Each path below is one point turned by a fixed rotation once a step. After each direction that follows a path, write how fast that rotation turns it, in degrees a step (0 if it stays still).
Each turn is a multiple of 5 degrees from 10 to 175, or 0.
Each row of a path follows its step; steps can be skipped.
Rotation 1:
step 0: [  1  17  29  15 -24  14   3  12  23  -4 -14  -9  -9  -6  -6  -1 -30  -4
  23  -5   2  16  -8   9  17 -17   1  -9 -25  18  14 -17  22  29   1  -1
   0  23   2  -9  -9 -14  16  -6 -15   0  21  -8 -23   6]
step 3: [ 11  13   1   7   8  22 -14 -17  15   5 -26  10   9  17  -8   8 -14  -7
  12  -8 -21 -10 -17  -6 -10  -7  -8 -30  -9  21  17 -20  19  11 -20 -30
   0   3 -18 -21  16 -24 -17  -7 -12  15  -6   6   9  16]
step 5: [ 18  -6  -2 -15 -10  18  -8   6   7 -10   1  21   9  -4  21   7   5   6
   4  29  24  14 -21  18  16  11 -15   7   7 -17  11  30  -8 -32 -20  -8
  -5 -21   0 -13 -10   8   8  -7 -17 -23  -1 -22 -18  -8]
step 12: [ 16   3  12  18  -2  19  18  16  -8  15   0  10  29  10   3   9 -21   8
  18  12 -33   5   2  14   5  10   4  -6   0  29  -9  12  -7 -10 -16 -22
  -2  18  15  22   1  -4  23 -14 -15 -19  -7  12  29   7]
step 18: [  2  26   3  14  -7   8  13  10   7 -29   3  30 -15  -5  10 -16  12  17
  14  26   0  -9   9  12  14 -39 -31 -12  -5  -8  -1  30  -6 -20 -21  -7
 -11  -2   5  -2   1   0  -6  16 -13 -20   0 -13   5   6]
step 19: [-17   0  18  19   7   8 -12   5   5  15 -15  16  10  -9 -14  -6 -15  -2
  14  -6  10   3   6  -1  -3  25  -8  -6   3  -6 -12  -5  34  10  11 -14
  -3  20 -26 -31  14  27  12   5 -28 -14  14  17 -17  22]
step 21: [  6 -29  -4  10   2  -1   1  -4  18   5  -3  33   2   1   6 -12   4  11
   9  13 -19 -14 -29   2   6 -22 -38  11  10   4   8  -1   7 -21 -12   3
  11  14  38  14   6   7  -4 -25  25 -14  -3 -14  -3   5]
step 22: [-13  -2  28  -9 -13   1  -4  -7  13 -32  -4  23  44  13  11  20 -20 -15
   4  -7  -5  12   9   5  -5  -4 -17  -9   0 -22  -7  -8  -1 -14 -11 -13
  -6  -9 -17 -26   8 -11   1  -6 -33  -4  -7  13  -7   9]
[  0   6   9  -1  -2  -6   5  -2  -2  -4   1  -5   1  -4   3   1   1   4
  -3  -4   0  -3   4  -7   6 -10   2   2   2  -6  -2  -4  -2  -2  -5   3
   1  -6  -1   0   5  -1  -6  10   3   0  -2   7   4   1]	155
[-4  1 -7 -4  5  2  4 -1  5 -7  6  1  6 -3 -4 -4 -9  0 -3 -8  7  6  1 -3
  0  5 -3  5  9 -3 -3  3  0 -2 -1 -3 -1  7  3 -3  2  5 -5  2  0  1 -1  1
 -2 -5]	125
[  3   1  -4  -6   3   0  -2   1   6  -3  -9  -1   0  -1   8   9  -5  -1
  -4   3   4  -3   0   3 -10   1  -5  -4  -2   1   0  -1  -1  -3  -4   1
   4  -1  -6  -1  -6  -2  -1  12  -3   2  -3  -5  -2  -4]	170
[ 11 -12   3   3   2   3   1   0   1  -4   6   0   5   1  -2  -3  -1   1
  -6   1   2   0  -5  -4  -8   0   8  -1  -1  -8   4  -2  -3   2  -5  -1
   0  -5  -2   1   8   0   7   0  -1   2  -1  -5   0   1]	20
[  1   1   3   2 -10  -5  -2   4   3  -4   4   1   2  -2   3   7   2   6
   0  -7  -6   4   8  -3  -6   5   3   5   0   9  -1   1   0  -3   3   1
   4   0   3   3   3  -2   6  -1   2   6   4  -3   4  -7]	25
[  4  -4   4   0  -1   0   0   0   4   2  -2  -6  -1  -3   1  -5   8   0
  -1  -6   8   3  -1  -2   4  -5 -10  -7   6   2  -2   3   6   3   0 -10
   5  -5   4   7  -3   1   2  -1  -3   0   3  -6   1  -3]	135
Rotation 2:
step 4: [  1 -10   6 -19  -8 -18   9  -6  38  40 -12  25 -10  17  12   9   2   2
   2   6   7 -15  11 -24   3  16 -17   4  -2 -17  12 -10  -6  -1   7  16
  16 -14  -3  -5  27   2  -7  -7   9  -6  26  -2 -11  19]
step 6: [  0 -21 -13  -3  12 -12  -6  -9   0  26 -20  -5   4  15  14  16  -5  -5
   7 -23   1  15   6 -17  27  11 -15 -17   8   6 -18   1  15  11  14 -26
  17 -23  -2 -21   8  12 -19 -10  29 -11  16   3   0  -4]
step 8: [ 13  -9   6 -17  15   5  31 -15  -6 -20 -11   0  16  -3  -9 -15  -1  14
  21 -14  -1 -28  15  -3   8   0 -25 -12  -5  18 -13 -10  17  -4   5 -25
   6  -3  17 -12  27   9  -6  -3  31  14  14  10   5   1]
step 9: [  1  -7  -8  18   3  -1  19  -1  -4  14   7  17 -11  29   2  14  11 -10
  42 -19 -13 -14  -9 -10  19   7   3  -9  18   0 -11   3   6 -10 -16  -6
 -24   0   1 -10   6  36 -17  20  15   5  12 -17  -1  20]
step 14: [  6  -1 -14 -16  28  -2  -6  -7 -13  21 -16   1  20  -3  -1   3   7  21
  12 -33   6  22   6  12   3 -11  -3  -2 -17 -15  -8  10 -31  14 -13 -14
  -4  -9  -1 -11   4  17  -8   2  34 -19  28  -7   2   7]
step 15: [  1   3   9   4 -11 -14  -4   5   5  13   2  -9   8   3  -5 -17 -17  17
  12 -22  18 -15  10 -41  23  -2 -18   2  15  -7  11   7 -22   5   6  12
   5 -17  22 -31  23  10 -17  19  14  -7   2   0 -14  -2]
step 16: [ 15   9  18 -15  16  -7   9  -9  14  -4 -26  -2  15  20  -8   5  29  14
  19 -26   2 -25  22  -8  -6 -18  -5  -2  -3  -2   4   2 -12   0  -2  11
 -13  -3  -6  -4  26  -2  -9 -21  24  10  -5   3  20  31]
step 17: [  7  14   0   4 -14   1  12   2  -6   7   0  13   8   1  27   9  18   5
  16 -21 -23 -11  24 -11  25 -33 -23 -23   2  -7  -3  11  -1  -9   8 -27
  -5 -13   3 -26  -2   9 -17  21   3  -3  25  -6  -8  10]
[-2 -2 -3 -7  4 -4 -4  7  6  0 -1  3  6  1  1 -5  4 -1 -5  2  4  4  8 -2
 -6  4  3 -2  1  3 -8 -5  5 -3  1 -2 -1  6  3 -5  2 -1  6 -3  5 -3  8  4
  5  4]	175
[  2  -1   8   3  -4   6   0   2   0   3   2   6   9  -1  -2   0  -1  -1
  -3  -4  -4   1 -10   4   3   1  -4   6   2   1  -4  -2  -4  -7   1   7
  -1   4   4  -3   2  -4  -1   6   9   4  -2   3   3   7]	55
[ 4  1  8  5 -1 -5  0  4  1  8 -8 -4  7 -3 -3  5 -7  5 -1 -4  4  5 -1 -5
 -2 -1 -1 -2 -5  2 -4  1 -4 -1  3  1  1 -2 -7 -1  6  1  5 -7  0 -6  0 -1
 -6 -5]	40
[-2 -9  7  1  5 -4 -5  2  3 -7  0  1  4  4 -4 -5 -7  2 -1  1  2  1  1 -2
  3 -3  1  4 -5  4  7 -2  6  0  5 -7  0 -1 -2 -4 -3  1 -5 -3  3 11 -7  1
  0 -2]	145
[  3   7   1  -2  -2   3   4   2  -4  -5  -3  -5  -1   3  -7  -5   3  -1
  -3  -2   4   1   3   2  -3   3   4  -5  -1  -2  -1   0   6   1  -7   3
   3  -8  -2   1   8  -8   2   3   4   4 -10   8  -3   1]	135
[ -3   4   3  -1   1 -10   2  -3  13  -1   2  -4  -6  -1   4   1   4   0
  -3  -2   8  -5  -3   0  -3   5  -5   1  -2   0  -1   0  -2  -6   3   6
  -5  -2   0   6  -7   1  -3   0   4  -2  -8   3   1   0]	125
Rotation 3:
step 1: [ 13   1   3 -28  18   5  20  -2 -10 -33  12 -11 -10 -13 -28 -14   1  16
   8   0 -10   5  -1 -14   8   0  26  14   6  12  13  14   9  -5 -17  15
  -9  15   4  -5 -34 -16 -15 -11 -25   3  12 -22 -10 -14]
step 4: [  4  21 -25  -2  -8   1 -25  22  -9   1 -18   8   8  20  -5  -5   6  15
  -3  19 -13   4 -37 -15  19  17  11  -8   4   3  14   6   5  -2   1  24
  17  22 -10  16  -1 -13 -17 -11 -17  12  22 -25   4  18]
step 9: [ -4   2  23   8  -1 -15 -17   1   6 -21 -13  19  28  -5  -3  -1   9  -4
 -16  10   6 -19  -2 -18 -12  10  -5 -18  11  34  13 -22  15  15 -13  -5
  15   5  -7  35 -28  16  -9 -20 -11   6  12   2   6  -5]
step 11: [  2  -3   9  -4  -1  -9   5 -16  13 -24   0  -8  -4   3  -7  -7 -14 -10
   0  -8   4  20  -6  12   6  10   5   4   9 -22 -35 -18 -11 -16  29 -14
  -3 -19  10 -16   2 -43 -28   7  -5  12  17  -2 -27   5]
step 12: [ 15  21  -3   0  12 -21   4  -6  -6  16   1  20   4 -12   3   4 -33 -10
  -6   0  11  -7  -6 -43 -30  -7  -2 -11  -8  21   3   8 -10  -4  10 -11
   2  16 -34 -16 -14  10  -1  -9   7  26 -11 -11  14  -4]
step 17: [  1   8  23 -15  11  10  20  -1  13  13  -2 -12   5   8 -19 -17 -11  -5
  14 -16  -4 -22 -24 -45  -7  -2  -6   6 -17  12   0 -11  26   1   5  23
 -12  -4  -1   3  10 -12  12 -23  19  12  -7 -11  -2  27]
step 18: [ 21  -8   5  19 -10  -4 -10   1  -5  16 -17 -16  -8  -2   5 -10  22  -3
   8   1   4 -28  17   8  10  20  23  -1 -21   9  -5  19   9 -14  -6  -5
  10  -3   2 -47 -10  18   8  20 -11  -2 -18  11 -22 -24]
step 21: [  2 -10 -13   6  -9 -13 -14 -17   6  24  -3 -16   9  -3 -11  10  28   9
 -12  15 -29  15   4  -4 -10   9  17 -11  21  -9  13 -34   2  12   3  -6
  21  -2   6 -29  -1  -9 -14  10  18 -26 -13   0 -16 -17]
[-4  2  1 -6 10 -1  4  2 -4  1  4  0 -1 -2 -2 -3 -6 -2 -1 -2  8 -4 -6 -4
  4  4  0  0  4  9 -1 -3  9  0  1 -2 -2  0 -3  4  2  1 -9 -2 -3 -5 10  2
 -1 -1]	135
[ 2  3  0  5  0 -3 -1  4 -6  4  1 -1  2 -2  4  6  0  0  3 -1 -3  6 10 -9
 -8 -7 -2  1 -1  5  0 -4  6  9  5 -4  0  5  1  2  3 -6  1  4  0 -4  1  2
 -5  0]	155
[ 0  1  0 -8 -2 -5  1 11 -3  3  1 -3 -3  7  4  0  0  1 -2  0  2  4  5  6
 -5 -2  2  3  4 -2  6  1 -2 -7  0  2 -4  5 10  6 -8  2 -2 -2  1  0  6 -2
  5  1]	10
[-4  4 -2  0  0 -6  2  0  1 -9  3  1 -4  2  0 -2  6  4  9  8  9  3  8  5
  2  0 -1  5 -5 -1  0  1  1  7 -4  1 -3 -1 -7 -1 -4  2 -4 -6  3  1  1  4
 -6  3]	80
[ -1  -1   0  -4  -3  -2  -5   4   4   1  -3   1   0   1   0  -4   5   1
   7   0  -1  -6  -4   4   1 -10   2  -2  -3   5  -2  -6  -8  -4  10   3
  -6  -2   0  -3   4   5   3   5   1  -6   6   6  -7  -2]	95
[ -1   3   3   2  -4  -2   2  -3   0  -6   2   6   1  -3   0   0   4   6
   1   0   2  -5  -3  -5  -7  -2   2   4  -4   4  -1  -6  -5  -5  -6   9
   4   0  -1   5  -3 -11  -4   8   0  -1   4  -3   6   5]	140
[ -6   0   8   7  -2   1   3   0   5   3  -1   4  -6   2   1  -1  -5  -2
   1  -5  -2  -1   2   1  -2   0   5  -4  -7   3   4  -1   5   1  -5   4
  -5  -7   7   6  -3   3   0  -1 -10  -2  -6  -1  -8   1]	40
